[[125 128 135 114]
 [156 127 136 115]
 [136 129 138 117]
 [129 129 137 115]
 [130 129 134 114]]
:
[[156 127 136]
 [136 129 138]]

[[136 122 119 129 112]
 [126 140 130 120 146]
 [132 122 121 127 111]
 [137 128 116 129 106]]
:
[[126 140 130]
 [132 122 121]]

[[105 100 103]
 [104 101 102]
 [156 101 156]]
:
[[104 101 102]
 [156 101 156]]

[[116 146 128 108]
 [116 150 125 110]
 [141 130 126 139]]
:
[[116 150 125]
 [141 130 126]]

[[123 128 110]
 [128 127 153]
 [127 134 145]]
:
[[128 127 153]
 [127 134 145]]

[[120 153 150 128]
 [127 127 120 110]
 [131 143 130 118]]
:
[[127 127 120]
 [131 143 130]]

[[125 128 150 145]
 [146 111 153 156]
 [151 106 145 148]
 [127 128 101 106]
 [106 143 113 106]]
:
[[146 111 153]
 [151 106 145]]

[[116 148 112 143 151]
 [129 150 132 113 137]
 [150 140 134 120 133]
 [139 119 119 120 136]
 [127 140 110 122 118]]
:
[[129 150 132]
 [150 140 134]]
---
[[127 132 104 139 139 124 129 128 145]
 [131 125 125 132 127 130 129 131 127]
 [130 130 119 143 134 143 130 136 115]
 [126 128 130 132 125 124 121 131 129]
 [132 138 123 135 133 136 135 130 116]]
:
[[132 104 139 139 124 129 128 145 127]
 [125 125 132 127 130 129 131 127 131]
 [130 119 143 134 143 130 136 115 130]
 [128 130 132 125 124 121 131 129 126]
 [138 123 135 133 136 135 130 116 132]]

[[117 129]
 [115 117]
 [125 113]
 [105 135]
 [125 117]
 [118 147]
 [134 152]
 [121 112]
 [133 105]
 [133 123]]
:
[[129 117]
 [117 115]
 [113 125]
 [135 105]
 [117 125]
 [147 118]
 [152 134]
 [112 121]
 [105 133]
 [123 133]]

[[127 130 120 118 128 144]
 [123 113 147 123 133 133]
 [118 115 118 126 142 148]
 [154 134 122 132 109 121]
 [138 119 143 118 122 118]
 [135 135 116 156 140 138]
 [123 144 139 133 146 138]]
:
[[130 120 118 128 144 127]
 [113 147 123 133 133 123]
 [115 118 126 142 148 118]
 [134 122 132 109 121 154]
 [119 143 118 122 118 138]
 [135 116 156 140 138 135]
 [144 139 133 146 138 123]]

[[114 109 138 125 133 129 130 134 132 120 110 147 141 117 137 142]
 [111 109 118 126 141 116 125 137 137 114 108 131 154 122 143 141]
 [141 127 135 136 140 118 118 132 140 118 138 150 129 114 142 124]
 [137 119 136 124 127 118 110 118 123 132 124 133 127 121 125 116]
 [123 134 127 147 131 133 140 138 138 119 132 124 148 126 131 132]
 [125 131 117 145 126 137 138 129 126 121 120 116 153 120 123 129]]
:
[[109 138 125 133 129 130 134 132 120 110 147 141 117 137 142 114]
 [109 118 126 141 116 125 137 137 114 108 131 154 122 143 141 111]
 [127 135 136 140 118 118 132 140 118 138 150 129 114 142 124 141]
 [119 136 124 127 118 110 118 123 132 124 133 127 121 125 116 137]
 [134 127 147 131 133 140 138 138 119 132 124 148 126 131 132 123]
 [131 117 145 126 137 138 129 126 121 120 116 153 120 123 129 125]]

[[145 151]
 [135 150]
 [132 150]
 [139 151]
 [124 150]
 [120 150]]
:
[[151 145]
 [150 135]
 [150 132]
 [151 139]
 [150 124]
 [150 120]]

[[146 104 107 147 111 139 145 148 117]
 [110 152 146 105 147 114 109 104 144]
 [118 120 115 127 125 100 107 132 143]]
:
[[104 107 147 111 139 145 148 117 146]
 [152 146 105 147 114 109 104 144 110]
 [120 115 127 125 100 107 132 143 118]]
